Some points, each followed by its number:
-0.12 -1.56  1.39 -0.95  2.26  0.79  0.27  0.23 0
 0.06  1.96 -1.41 -1.16 -0.15 -0.70  0.75 -1.09 1
 0.80 -1.67  0.03  0.36 -2.30 -0.41 -0.82  0.28 2
 0.71  2.03 -1.57 -1.78  0.41 -0.38  0.78 -2.22 3
 0.90 -0.93  1.10  0.48  0.51 -0.14 -0.15  1.01 4
 0.39  0.63 -0.30  0.65 -0.48 -0.70 -2.16  0.04 5
-0.80  0.30 -0.36  1.03 -0.51  1.07 -0.34  0.61 6
 0.26  0.20  0.62  2.04 -0.37 -0.39 -1.75  0.06 7
 0.65 -0.24  1.44  2.23  0.56  1.58  0.07  0.48 8
 0.30  2.48 -1.78 -0.75  0.04 -0.07  1.24 -1.09 9
-0.51  0.19 -0.01  0.18 -0.67  0.64  0.25  0.57 10
 0.74  0.64 -0.16  0.57 -0.25 -0.57 -1.80  0.12 11
-1.15  2.48 -0.06 -0.57 -0.47  0.25  1.35 -0.71 12
-0.17  1.02  0.05 -0.95  1.55 -1.23  1.21 -0.86 13
-0.99  0.59 -0.49  0.47 -1.05  0.37  0.09  0.30 14
 0.32 -0.63  0.98  1.31  0.88  1.92 -0.05  0.86 15
 0.43 -0.96  0.44  0.56 -1.37  0.24 -0.40  0.81 16
New points follow, each followed by the numbers of its two nearest points above, nearest first.
 0.65 -0.35  0.12  0.80 -0.75 -0.46 -0.75  0.47 16 11
 0.09 -0.48 -0.26  1.15 -0.94 -0.46 -0.26  1.27 16 10
-0.36 -0.68  0.68 -0.80  1.05  0.50 -0.81 -0.67 0 4
-0.04 -0.41 -0.13  1.19 -1.11 -0.43 -0.26  1.22 16 10
 0.45  0.23  0.57  2.05 -0.65 -0.18 -1.67  0.04 7 11
 0.47 -1.13  0.46  0.54 -1.40  0.07 -0.48  0.85 16 2
-0.55 -1.68  1.65 -0.02  2.16  1.26  0.33  0.18 0 15
-0.21 -1.14  0.77 -1.10  1.21  0.29 -0.89 -0.82 0 4
 0.34 -0.77  0.18  0.45 -1.38  0.16 -0.49  0.69 16 2
-1.46 -0.59  0.18  1.40  0.18  0.00 -0.70  1.63 6 10
-0.30  0.93  0.13 -0.87  1.69 -1.27  1.12 -1.07 13 1
 0.81 -0.63  1.08  0.54  0.33  0.20 -0.18  1.18 4 16
 0.66 -0.77  0.80  0.49  0.43  0.05 -0.39  0.96 4 16
